500 stands for zero in the data rows.
Here are some points, one per row:
Array([445, 382, 525, 629, 396, 583, 120, 306, 303, 599, 445, 611, 372, 588, 591, 594, 561, 681, 506, 633, 366, 748,
       341, 368])
Array([842, 680, 418, 632, 403, 563, 705, 560, 492, 454, 690, 498, 346, 552, 118, 535, 523, 290, 364, 481, 250, 328,
       481, 306])
Array([324, 546, 220, 468, 471, 265, 619, 340, 482, 412, 560, 651, 585, 401, 435, 617, 281, 479, 671, 285, 391, 477,
       409, 631])
Array([697, 426, 269, 414, 556, 514, 606, 342, 523, 444, 322, 579, 576, 308, 661, 334, 202, 520, 574, 614, 528, 484,
       579, 548])
Array([535, 415, 445, 407, 657, 587, 595, 540, 384, 737, 631, 589, 781, 542, 700, 590, 573, 532, 523, 611, 629, 518,
       188, 739])
Array([408, 440, 587, 306, 365, 526, 738, 508, 579, 355, 394, 285, 442, 241, 584, 772, 545, 458, 516, 464, 536, 721,
       457, 630])
Array([479, 478, 335, 583, 364, 577, 493, 358, 592, 155, 559, 613, 489, 252, 802, 643, 468, 382, 450, 579, 563, 395,
       395, 474])
Array([491, 475, 548, 380, 594, 268, 311, 640, 695, 453, 528, 741, 603, 489, 545, 326, 639, 589, 605, 654, 377, 835,
       345, 495])
Array([503, 422, 582, 549, 201, 778, 576, 692, 610, 335, 178, 629, 650, 944, 505, 555, 858, 287, 729, 309, 642, 469,
       634, 613])
Array([464, 590, 470, 353, 411, 508, 581, 579, 536, 473, 238, 365, 658, 271, 500, 580, 374, 481, 359, 640, 471, 204,
       469, 564])
Array([468, 202, 599, 522, 191, 271, 601, 338, 668, 531, 225, 437, 534, 469, 505, 371, 241, 346, 319, 551, 798, 435,
       481, 643])
Array([642, 675, 363, 672, 558, 608, 633, 517, 666, 565, 476, 524, 374, 501, 220, 333, 659, 423, 353, 358, 271, 227,
       457, 443])
Array([417, 496, 386, 577, 517, 375, 365, 854, 426, 587, 367, 473, 429, 285, 508, 521, 507, 645, 337, 381, 605, 477,
       628, 616])
Array([428, 692, 531, 541, 644, 433, 578, 446, 641, 592, 699, 354, 439, 545, 572, 247, 442, 462, 386, 304, 628, 489,
       341, 306])
Array([452, 551, 189, 589, 224, 385, 419, 449, 444, 654, 435, 401, 433, 712, 604, 473, 762, 396, 799, 422, 491, 685,
       532, 369])
Array([315, 532, 587, 521, 673, 568, 587, 692, 473, 428, 556, 539, 389, 418, 401, 305, 479, 442, 521, 535, 692, 576,
       457, 313])
Array([484, 531, 346, 518, 410, 508, 259, 844, 422, 551, 458, 489, 550, 387, 744, 600, 456, 489, 411, 371, 425, 371,
       663, 683])
Array([515, 627, 630, 356, 515, 549, 755, 594, 475, 519, 690, 527, 322, 188, 379, 429, 452, 219, 686, 558, 524, 525,
       390, 203])
Array([676, 482, 466, 523, 441, 349, 600, 483, 463, 126, 475, 463, 580, 506, 551, 437, 326, 494, 405, 467, 495, 772,
       650, 601])
Array([818, 307, 706, 549, 627, 942, 424, 477, 372, 716, 510, 475, 383, 387, 446, 670, 209, 611, 654, 259, 247, 512,
       605, 506])
Array([617, 409, 185, 526, 202, 515, 450, 495, 508, 570, 324, 545, 488, 811, 593, 371, 832, 369, 764, 648, 560, 315,
       593, 392])
Array([556, 529, 517, 487, 527, 449, 451, 616, 639, 579, 454, 442, 313, 643, 569, 347, 516, 401, 409, 383, 365, 341,
       226, 208])
Array([571, 525, 564, 643, 727, 534, 754, 608, 562, 433, 729, 688, 585, 484, 513, 562, 615, 550, 555, 585, 656, 652,
       447, 552])
Array([430, 669, 513, 339, 180, 426, 584, 627, 514, 612, 453, 665, 347, 329, 372, 489, 315, 570, 373, 339, 393, 568,
       695, 630])
Array([538, 476, 623, 497, 653, 538, 516, 665, 682, 430, 768, 620, 831, 507, 639, 406, 585, 415, 453, 573, 423, 413,
       487, 648])
Array([555, 627, 478, 420, 219, 700, 490, 554, 390, 500, 361, 600, 347, 703, 682, 563, 578, 418, 693, 378, 500, 466,
       834, 329])
Array([424, 659, 564, 273, 560, 385, 415, 466, 303, 496, 513, 591, 554, 652, 530, 227, 364, 475, 595, 663, 654, 556,
       318, 417])
Array([355, 534, 563, 493, 541, 692, 462, 529, 618, 630, 585, 422, 401, 290, 424,  66, 564, 241, 238, 451, 383, 250,
       507, 309])
Array([578, 375, 567, 473, 485, 685, 425, 523,  93, 766, 347, 613, 596, 403, 382, 673, 667, 714, 578, 781, 490, 467,
       524, 452])
Array([338, 748, 534, 451, 431, 503, 387, 478, 573, 426, 346, 467, 495, 140, 428, 528, 397, 441, 507, 409, 519, 414,
       532, 700])
Array([262,  50, 417, 212, 648, 308, 330, 256, 186, 378, 582, 464, 269, 540, 520, 406, 719, 318, 503, 336, 572, 368,
       465, 569])
Array([533, 415, 443, 628, 451, 521, 505, 581, 526, 524, 452, 322, 378, 446, 190, 322, 454, 100, 361, 351, 195, 315,
       168, 402])
Array([603, 276, 276, 223, 489, 483, 430, 279, 407, 236, 315, 599, 834, 423, 415, 386, 291, 441, 350, 329, 334, 448,
       334, 359])
Array([  0, 331, 495, 430, 392, 300, 589, 497, 403, 384, 543, 393, 437, 375, 496, 779, 460, 490, 703, 621, 178, 344,
       383, 432])
Array([367, 595, 469, 236, 466, 413, 553, 481, 500, 329, 608, 376, 214, 367, 373, 645, 386, 619, 614, 506, 530, 548,
       643, 627])
Array([612, 595, 579, 800, 391, 298, 279, 631, 337, 442, 373, 378, 519, 426, 763, 462, 715, 389, 617, 356, 541, 407,
       763, 474])
Array([647, 496, 531, 544, 558, 472, 602, 610, 782, 668, 432, 446, 336, 692, 350, 382, 410, 316, 549, 416, 467, 409,
       424, 458])
Array([429, 593, 398, 643, 636, 688, 566, 611, 756, 342, 433, 451, 130, 569, 405, 175, 505, 490, 535, 555, 132, 462,
       415, 479])
Array([543, 726, 518, 537, 490, 511, 539, 477, 668, 460, 321, 421, 414, 489,  77, 386, 693, 224, 478, 538, 335, 688,
       268, 385])
Array([365, 607, 720, 280, 787, 592, 524, 663, 408, 438, 335, 742, 515, 562, 640, 521, 611, 369, 474, 341, 667, 623,
       239, 449])
Array([570, 537, 454, 466, 702, 785, 485, 429, 482, 519, 824, 701, 407, 548, 527, 553, 588, 641, 292, 573, 632, 710,
       557, 507])
Array([425, 669, 617, 636, 586, 542, 484, 261, 394, 686, 557, 780, 535, 628, 591, 722, 488, 550, 334, 700, 463, 547,
       398, 573])
Array([233, 371, 567, 304, 436, 357, 461, 169, 401, 387, 840, 362, 524, 696, 345, 435, 640, 756, 629, 274, 456, 331,
       677, 493])
Array([371, 558, 474, 459, 580, 546, 511, 682, 456, 502, 766, 432, 454, 312, 613, 197, 422, 396, 546, 246, 261, 465,
       199, 300])
Array([569, 216, 389, 504, 222, 308, 584, 382, 689, 409, 680, 410, 501, 215, 569, 330, 568, 606, 396, 479, 498, 686,
       637, 500])
Array([375, 483, 456, 425, 760, 532, 787, 483, 565, 792, 441, 799, 499, 602, 670, 374, 387, 530, 650, 710, 537, 495,
       511, 459])
Array([566, 338, 599, 563, 416, 682, 111, 438, 641, 527, 559, 762, 439, 678, 347, 500, 403, 751, 560, 588, 657, 476,
       482, 694])
Array([461, 390, 680, 590, 230, 547, 149, 371, 371, 717, 522, 694, 559, 414, 353, 694, 579, 495, 571, 762, 476, 560,
       377, 551])
Array([500, 385, 615, 644, 542, 738, 374, 550, 313, 539, 716, 545, 479, 700, 492, 671, 469, 401, 305, 591, 697, 545,
       451, 685])
Array([650, 462, 616, 728, 572, 458, 382, 275, 470, 610, 511, 535, 511, 524, 614, 454, 513, 598, 617, 620, 427, 606,
       381, 752])
Array([155, 336, 423, 469, 606, 280, 391, 360, 679, 411, 395, 562, 408, 515, 370, 768, 440, 453, 400, 312, 484, 352,
       511, 496])
Array([572, 894, 474, 406, 790, 467, 572, 484, 506, 375, 612, 265, 599, 687, 645, 410, 430, 330, 515, 530, 557, 609,
       398, 347])
Array([474, 242, 145, 515, 356, 620, 475, 265, 506, 305, 380, 397, 593, 462, 551, 427, 171, 368, 406, 678, 605, 592,
       330, 330])
Array([256, 504, 502, 334, 313, 295, 479, 310, 437, 418, 474, 500, 516, 363, 470, 460, 372, 558, 419, 548, 349, 234,
       620, 409])
Array([578, 516, 252, 258, 385, 464, 703, 611, 505, 483, 296, 466, 455, 593, 510, 657, 345, 713, 315, 523, 487, 371,
       307, 495])
Array([647, 359, 557, 560, 647, 612, 841, 770, 736, 829, 795, 409, 769, 659, 593, 636, 570, 672, 473, 582, 758, 641,
       573, 613])
Array([719, 363, 442, 676, 612, 698, 169, 298, 396, 683, 566, 257, 261, 258, 394, 606, 394, 466, 593, 574, 625, 528,
       556, 579])
Array([499, 653, 326, 545, 515, 387, 336, 782, 603, 518, 522, 530, 359, 542, 689, 930, 357, 457, 225, 479, 484, 468,
       692, 450])
Array([612, 398, 389, 480, 401, 702, 647, 442, 648, 319, 449, 666, 440, 333, 612, 507, 373, 620, 363, 510, 650, 627,
       696, 481])
Array([792, 397, 474, 512, 247, 286, 645, 325, 302, 235, 398, 636, 527, 307, 600, 537, 667, 650, 139, 338, 683, 515,
       239, 304])
Array([602, 588, 461, 305, 162, 339, 469, 584, 524, 405, 539, 581, 500, 365, 467, 523, 340, 571, 374, 342, 340, 442,
       446, 475])
Array([453, 393, 781, 625, 559, 527, 377, 629, 366, 621, 590, 468, 745, 522, 647, 432, 351, 611, 429, 706, 393, 569,
       452, 521])
Array([462, 415, 540, 743, 327, 901, 375, 327, 431, 667, 579, 270, 401, 518, 421, 496, 532, 667, 441, 329, 303, 464,
       385, 639])
Array([556, 523, 697, 613, 669, 570, 580, 502, 710, 473, 680, 785, 695, 498, 474, 464, 610, 689, 524, 545, 628, 547,
       511, 572])
Array([797, 533, 558, 563, 292, 682, 588, 579, 651, 429, 560, 218, 227, 537, 221, 559, 468, 416, 527, 494, 408, 263,
       179, 459])
Array([577, 316, 379, 571, 583, 645, 243, 470, 101, 607, 448, 554, 471, 396, 171, 476, 603, 632, 487, 707, 419, 717,
       466, 542])
Array([624, 534, 673, 542, 660, 342, 626, 736, 471, 535, 492, 280, 383, 465, 229, 270, 351, 133, 495, 614, 549, 380,
       484, 464])
Array([522, 573, 464, 650, 386, 540, 497, 602, 485, 488, 202, 441, 494, 737, 622, 478, 645, 634, 999, 258, 656, 596,
       544, 412])
Array([512, 566, 244, 351, 450, 499, 350, 589, 608, 337, 466, 195, 766, 554, 453, 585, 379, 519, 190, 572, 316, 500,
       477, 423])
Array([404, 446, 700, 455, 380, 300, 360, 600, 417, 529, 636, 572, 410, 619, 635, 221, 451, 470, 380, 503, 567, 686,
       383, 306])
Array([391, 394, 402, 785, 361, 378, 692, 354, 277, 375, 334, 431, 677, 405, 397, 463, 232, 715, 390, 442, 632, 435,
       362, 301])
Array([244, 726, 347, 505, 392, 622, 373, 407, 241, 588, 296, 356, 539, 355, 494, 434, 434, 542, 254, 356, 633, 432,
       642, 440])
Array([508, 436, 650, 171, 690, 324, 420, 420, 591, 404, 426, 490, 420, 592, 447, 594, 454, 601, 602, 390, 244, 420,
       717, 618])
Array([374, 440, 504, 385, 728, 245, 476, 281, 456, 501, 652, 387, 407, 594, 357, 681, 548, 546, 697, 394, 608, 267,
       688, 609])
Array([667, 451, 772, 533, 641, 487, 520, 653, 558, 385, 609, 522, 580, 576, 661, 480, 593, 726, 554, 741, 601, 571,
       420, 592])
Array([319, 513, 260, 235, 423, 418, 600, 503, 539, 540, 503, 269, 343, 465, 538, 415, 479, 604, 370, 545, 434, 674,
       622, 788])
Array([349, 165, 600, 286, 632, 211, 409, 392, 428, 499, 409, 307, 486, 443, 324, 605, 683, 492, 500, 308, 211, 566,
       584, 519])
Array([486, 686, 713, 561, 671, 560, 456, 396, 908, 464, 594, 604, 698, 486, 628, 731, 485, 399, 582, 652, 549, 714,
       556, 215])
Array([505, 683, 393, 361, 367, 416, 222, 633, 330, 644, 213, 407, 694, 418, 325, 465, 519, 472, 382, 400, 524, 581,
       753, 440])
Array([551, 295, 330, 825, 567, 503, 715, 421, 583, 236, 294, 700, 600, 389, 649, 446, 491, 395, 271, 593, 432, 648,
       697, 616])
Array([726, 514, 672, 800, 531, 749, 421, 424, 322, 609, 648, 302, 541, 465, 500, 628, 272, 526, 577, 284, 247, 484,
       573, 647])
Array([572, 652, 564, 951, 613, 516, 842, 770, 434, 490, 420, 449, 335, 534, 220, 447, 425, 550, 487, 303, 216, 343,
       432, 360])
Along one direction, these points spread out more than along any other. Take the direction at right angles to it along which they spread out most. Then take the direction at right angles to both along which they spread out most. Go by this last direction. For each point below, how far along it does it lie, from 0 to 99? The average is 50, and the first point in the table lies past the average. One standard deviation of the points above along it is 16.
Array([438, 547, 438, 547, 460, 587, 494, 478, 505, 229, 289, 336, 512, 400, 591, 360, 246, 722, 461, 415, 672, 490,
       445, 524]) ~ 40
Array([407, 478, 441, 423, 607, 178, 601, 566, 682, 498, 354, 406, 273, 594, 400, 825, 471, 793, 425, 620, 502, 514,
       642, 503]) ~ 44
Array([624, 727, 689, 653, 708, 577, 983, 504, 816, 738, 775, 584, 748, 428, 640, 684, 766, 702, 555, 589, 650, 658,
       682, 611]) ~ 25
Array([409, 521, 412, 442, 594, 289, 413, 357, 588, 829, 568, 572, 522, 505, 543, 330, 474, 252, 431, 264, 584, 676,
       287, 503]) ~ 39
Array([347,  63, 495, 352, 588, 307, 404, 315, 313, 278, 716, 652, 548, 734, 413, 543, 441, 315, 719, 545, 560, 426,
       899, 343]) ~ 50
Array([607, 661, 700, 675, 549, 532, 419, 273, 274, 595, 449, 564, 537, 766, 493, 654, 462, 495, 423, 602, 590, 692,
       531, 708]) ~ 64
Array([372, 550, 445, 358, 572, 445, 370, 428, 525, 141, 391, 434, 340, 370, 438, 484, 496, 598, 395, 505, 608, 338,
       345, 689]) ~ 42
Array([297, 304, 751, 189, 666, 497, 584, 113, 289, 335, 427, 262, 572, 623, 583, 581, 890, 435, 499, 487, 440, 444,
       733, 551]) ~ 53
Array([133, 679, 582, 420, 412, 599, 586, 648, 532, 517, 680, 583, 792, 745, 343, 366, 481, 597, 516, 777, 638, 663,
       579, 449]) ~ 32
Array([642, 516, 713, 369, 667, 471, 484, 464, 741, 817, 523, 372, 343, 379, 570, 365, 411, 396, 386, 400, 532, 217,
       481,   0]) ~ 45
Array([586, 625, 306, 577, 443, 466, 309, 736, 417, 481, 532, 520, 737, 408, 423, 594, 471, 335, 779, 384, 717, 387,
       733, 633]) ~ 57
Array([681, 710, 155, 479, 423, 518, 432, 477, 568, 450, 453, 474, 606, 666, 484, 502, 999, 596, 945, 606, 551, 419,
       546, 457]) ~ 58
Array([511, 610, 348, 623, 471, 521, 380, 630, 466, 524, 330, 479, 528, 591, 704, 505, 833, 502, 762, 511, 529, 260,
       667, 470]) ~ 62
Array([749, 614, 762, 492, 447, 390, 502, 296, 328, 663, 566, 626, 426, 623, 751, 403, 382, 557, 477, 816, 361, 454,
       477, 792]) ~ 54
